In the rows, zero is written as 128.
The rows below fall into families. The same turns and mirrors carry the whole set onto itself and the rows of a family onto each other. For each named row, which other rows are in its family? Write them in the order they are listed.
These 18 rows form 3 families of 6 rows each.
q808: [143 143 137 128 153 148 106 130 142 137 125]
q4: [176 136 112 138  96 161 154 129 119 159 114]
q40: [141 142 130 115 125 169 109 129 128 134 114]
q352: [164 116 120 114 111 175 130 126 120 166 118]
q567: [125 124 152 141 141 105 144 132 116 132 148]
q355: [115 139 132 131 157 127 123 142 132 154 136]
q199: [158 139 115 122  91 173 140 124 122 145 117]
q895: [171 123 121 152  99 125 176 123 124 154 141]
q223: [139 133 149 144 160 110 129 143 122 137 136]
q663: [163 148 123 125 125 180 120 126 128 150 120]
q692: [125 135 149 124 150 136 111 133 123 128 130]
q708: [159 128 118 140  82 144 173 124 111 149 133]
q257: [130 136 131 138 140 105 154 153 120 146 160]
q889: [153 125 144 154 134 106 166 132 112 145 159]
q858: [178 111 114 121  91 145 160 137 118 155 133]
q985: [142 120 136 149 107 108 175 129 109 142 148]
q516: [132 129 128 118 142 164 112 124 133 164 121]
q73: [161 121 121 132 107 113 172 147 120 145 162]

The rest of the family of q858: q352, q355, q257, q516, q73
The rest of the family of q692: q40, q567, q199, q708, q985

The rows below fall into families. The same turns and mirrors carry the whole set onto itself and the rows of a family onto each other. For each named row, which other rows are in its family? Write them in the order they are listed.
These 32 rows form 4 families of 8 rows each.
q753: [168 129 113 145 105 118 133 128 151 104 146 111 130 133 126  94]
q19: [117 124 141 121 130 129 131 123  93 102 131 124 113 120 130  91]
q913: [155 127 126 119 117  94 150 138 152 125 147 106 114 135 117 112]
q839: [111 120 132 135 144 154 116 131 129 122 116 168 139 100 147 130]
q790: [132  82 109 144 143 143 107 107 134 143 120 120 145 108 117 117]
q141: [139 123 124 160 128 130 111 128 169 162 118 124 133 132 139 147]
q268: [152  92 142 141 105 150 132 117 154 112 159 132 116 108 150  98]
q695: [139 161 141 124 111 128 150 149 139 110 148 131 100 129 147 129]
q743: [127  92 118 138 131 132 137 116 113 131 109 112 152 105 125  96]
q994: [116 142 123 131 127 128 135 130  93 132 121 137 134 119 102 139]
q633: [134  95 106 127 126 142 108  90 133 119 116 107 147 122 133 111]
q225: [141 149 135 113 129 112 140 128 115 124 130 114 144 122 105 148]
q604: [154 118 110 146 124 142 126 133 181 151 136 127 131 117 135 156]
q946: [110 137 118 136 141 109 117 131 117 120 119 115 125 122  94 142]
q369: [104 114 138 122 149 154 124 128 122 149 121 141 114 104 139 153]
q925: [132 119 127 108 125 141 145 128 105  91 148 127 111 105 126  98]
q328: [150 126 102 122 111 117 131 143 141 122 137  88 135 130 106 106]
q200: [120 150 109 126 149 120 124 139 119 142 108 118 128 129 116 148]
q276: [123 147 140 143 142 136 146 153 140 115 164 146 113 123 151 136]
q576: [137 148 145 141 128 129 148 166 140 133 151 143  98 115 131 136]
q178: [116 116 125 148 136 178 107 118 121 127 120 144 130 102 149 135]
q841: [131 132 123 125 126 121 138 122  97 117 160 144 110 107 158 105]
q58: [160 122 119 132 109 117 139 125 145 133 150  83 106 137 118 116]
q390: [130  93 117 154 126 159 117 128 159 129 138 137 101 114 160  97]
q767: [140 120 131 150 134 139 126 149 156 145 125 112 128 140 127 171]
q337: [148  95 111 124 111 134 110 102 133 138 103 105 132 114 114 110]
q757: [140 110 128 142 128 149 119 134 177 136 108 108 135 130 108 142]
q622: [160 106 133 131 112 162 139 125 156 133 148 136 120 115 171 104]
q923: [131 122 120 117 120 132 130 107 117 108 141 139 117  98 138  76]
q597: [155 101 127 137 126 143 121 126 180 121 146 113 110 118 163 107]
q449: [145 150 133 129 123 138 120 140 161 121 158 139  93 132 141 151]
q637: [121 117 148 145 143 154 126 113 131 132 130 163 110 107 159 141]

The rest of the family of q141: q839, q633, q946, q925, q576, q58, q622
The rest of the family of q597: q790, q695, q994, q328, q767, q923, q637

The rows below fall into families. The same turns and mirrors carry the whole set onto itself and the rows of a family onto each other. For each named row, which other rows are in its family? Write them in the order they are listed.
These 28 rows form 7 families of 4 rows each.
q198: [186 144  85 132  80 113 105 105 150]
q78: [141 141 149 138  88 117  90 136 107]
q872: [122 128 131 133  86 135  92 141 116]
q529: [143 139 134 112 104 133  89 135 107]
q326: [131 119 136 142  92 121  96 110 101]
q888: [180 126  98 134  77 116  98 121 173]
q650: [134 146 135 130  99 134  88 118 104]
q10: [130 146 133 133  92 128  89 115 102]
q134: [186 118  83 124  71 130  94 123 151]
q252: [192 138  93 137  76 104 108 134 148]
q120: [174 128  96 137  66 106  99 119 170]
q722: [183 147  81 128  80 110 100 111 151]
q174: [193 136  94 139  74 105 111 130 147]
q519: [139 119 145 131  79 137  79 113 115]
q765: [115 131 115 138  87 118  95 132 107]
q838: [143 139 150 139  93 120  90 135 108]
q961: [177 119  83 130  55 117  98 117 146]
q953: [128 127 125 125 105 121  79 133 107]
q822: [127 123 137 141  84 138  99 131 114]
q758: [173 127  99 146  77 100 103  98 161]
q333: [136 136 139 129  75 118 104 112  98]
q132: [171 127  81 132  74  90  97 113 150]
q334: [134 121 126 142 107 142 102 125 110]
q277: [189 119  89 132  95 112 101 111 154]
q535: [131 126 137 122  77 130  69 126 116]
q236: [176 144  88 113  69  95  98 122 148]
q827: [197 130 104 125  84 118 113 105 149]
q458: [173 133  90 128  95 105  86 120 169]

The rest of the family of q529: q333, q236, q827
The rest of the family of q252: q78, q174, q838
The rest of the family of q953: q326, q132, q277
The rest of the family of q134: q519, q961, q535
The rest of the family of q872: q888, q120, q822

The rows below fall into families. The same turns and mirrors carry the whole set onto itself and the rows of a family onto each other. For each named row, which other rows are in its family? Write them in the order they are listed.
These 32 rows form 4 families of 8 rows each.
q102: [109 155 124 157 114 169 137 137 107 128 106 150 145 122 101  91]
q412: [124 149  97 135 128 157  97 129 130 148  93 147 151 147 118 116]
q733: [129 148 110 145 145 151 122 118 138 152  89 120 160 171 117 116]
q84: [ 98 169 172 155 148 128 134 133 137 107 143 140 121 169  97 144]
q203: [103 167 173 161 117 136 151 141 112 105 129 142 126 133  91 127]
q24: [111 129 171 159 112 143 140 132 133 138 151 147 139 164 123 113]
q785: [ 99 169  85 138 151 131 106 123 134 116 115 136 114 149 118 125]
q177: [115 126 141 156 114 158 133 130 131 146 145 147 145 159 132  93]
q751: [125 162 146 158 153 139 146 119 143 133 124 114 146 194 113 119]
q596: [ 87 135 130 139 126 107 111 122 130 120 126 138 110 125 124 155]
q339: [ 98 160  98 150 172 147 126 111 138 129 103 116 131 160 114 118]
q862: [ 96 136 162 144 117 107 124 128 131 120 137 139 118 138 120 158]
q439: [101 152 125 157 152 183 122 131 129 135 122 152 142 156 107  90]
q834: [ 94 173 102 149 127 134 130 131 110 102 113 138 114 117 105 117]
q896: [136 164 138 152 126 150 131 134 140 135 137 140 148 192 118 100]
q634: [ 87 153 132 136 151 134 100 128 128 121  97 148 122 124  95 159]
q540: [123 147 184 151 125 154 126 140 135 139 118 151 156 168  98 134]
q825: [115 162 123 138 152 110 122 115 144 127  96 109 133 166 111 158]
q146: [136 159 162 154  91 139 148 144 114 126 117 142 152 147 103 117]
q136: [ 92 132 100 136 126 122 104 120 127 129 118 140 117 121 131 137]
q393: [104 160 133 142 108 124 124 137 109 113  93 142 129 108  96 145]
q883: [119 177 140 147 103 103 139 138 117 100 122 131 121 140 106 141]
q799: [120 163 145 133 123 103 109 133 138 119 112 133 127 162 109 168]
q671: [107 145 145 159 165 173 137 120 134 146 104 127 157 166 101 110]
q422: [ 92 159 158 153 171 130 138 117 139 119 110 116 127 161  95 152]
q403: [123 173 131 163 109 150 152 138 115 116 135 139 135 154 110  86]
q312: [122 146 172 148 143 135 133 125 140 143  97 120 156 172 100 150]
q349: [ 95 127  94 142 127 146 108 122 125 140 120 145 128 128 133 108]
q574: [106 127 109 151 123 159 121 125 128 145 134 146 139 145 135  90]
q952: [107 133 177 153 114 120 137 131 134 125 150 141 128 157 121 141]
q625: [ 97 145 122 140 162 142 113 116 132 139  75 123 143 138 101 149]
q750: [128 166  93 142 101 135 124 134 112 124 100 138 139 130 116 105]

The rest of the family of q412: q84, q785, q439, q896, q634, q540, q799
The rest of the family of q403: q102, q203, q834, q146, q393, q883, q750
The rest of the family of q574: q24, q177, q596, q862, q136, q349, q952

The rows below fall into families. The same turns and mirrors carry the whole set onto itself and the rows of a family onto each other. For each named row, which other rows are in its family? Write them in the order they are listed.
These 32 rows form 4 families of 8 rows each.
q454: [181 129 126 167 113 128 142 110  95 128 114 185 111 120 119 125 130 134
 113]
q987: [162 157  91 139 110 106 137 101 107 133 126 151  91 145  44 119 149 138
 171]
q5: [161 179  87 152 140 144 125  96 159 115 144 155  85 144  88 110 121 136
 171]
q881: [180 165 128 147 121 111 138 101  85 135 102 188 117 123 105 109 139 117
 126]
q329: [178 186  98 143 145 135 127  93 148 112 137 165 105 152 116 107 122 136
 151]
q484: [184 167 114 131 118  99 139  98  88 131 111 174 122 146  93 113 146 131
 136]
q725: [153 153 124 178 117 135 132 107  99 142 104 186  81  89  74 110 130 103
 145]
q846: [179 127 107 139 158 118 121  84 123 128 102 166 105 176  73 103 137 157
 160]
q780: [161 179 110 172 145 157 123  97 150 121 129 177  85 114 114 104 111 116
 150]
q87: [167 159 132 167 120 126 134 105  89 139  99 193 100  99  97 108 132 105
 129]
q98: [186 130 121 142 162 120 122  84 114 128  94 179 114 168  94 100 134 151
 144]
q973: [155 177  92 165 141 152 123  97 160 118 141 159  76 129  87 108 117 127
 170]
q900: [171 183 112 162 147 150 124  96 145 117 127 180  97 125 126 103 113 119
 142]
q636: [151 117 101 184 103 141 139 113 118 133 130 159  71 110  60 132 130 138
 153]
q464: [148 152  95 158 109 121 134 104 111 138 123 155  76 121  36 118 142 126
 174]
q741: [155 118 115 191 107 146 138 115 111 135 120 174  77  97  81 127 125 127
 136]
q869: [170 184  89 144 142 136 125  92 154 113 142 156  97 155 100 110 124 139
 163]
q52: [157 120  89 166 101 127 141 110 119 129 137 148  80 133  55 135 138 152
 159]
q432: [183 128 133 155 163 130 121  86 112 131  85 191 111 149 104  97 128 139
 135]
q669: [188 133 115 150 110 115 145 107  96 123 121 173 120 144 113 128 137 147
 118]
q648: [154 176 100 173 142 159 122  99 157 121 134 169  76 116  98 106 113 119
 161]
q186: [144 150 108 174 112 132 132 107 108 142 114 170  70  98  48 114 135 111
 164]
q974: [167 122 101 148 154 126 119  87 131 131 107 161  89 167  53 106 135 156
 173]
q123: [168 124 126 185 110 140 140 113 101 132 113 184  93 100 106 124 125 126
 120]
q131: [184 131 100 142 106 109 146 105 104 122 130 158 114 157  92 132 142 159
 135]
q755: [171 126  90 149 103 114 144 108 113 124 138 148  98 153  68 134 142 160
 151]
q653: [156 117 105 165 154 138 117  89 135 135 104 165  75 147  46 105 130 146
 176]
q360: [160 118 128 182 160 151 116  91 124 139  87 189  80 120  79  98 120 126
 151]
q214: [176 163  99 127 113  96 139  98  97 130 121 158 112 155  68 117 149 140
 155]
q289: [152 116 116 179 157 149 116  91 131 138  96 176  72 127  56 101 124 134
 167]
q675: [178 186 108 150 147 141 126  94 144 114 130 174 106 140 126 105 118 128
 142]
q481: [172 123 136 172 164 142 119  89 115 136  83 195  96 129  98  96 122 128
 139]

The rest of the family of q900: q5, q329, q780, q973, q869, q648, q675
The rest of the family of q464: q987, q881, q484, q725, q87, q186, q214
The rest of the family of q974: q846, q98, q432, q653, q360, q289, q481

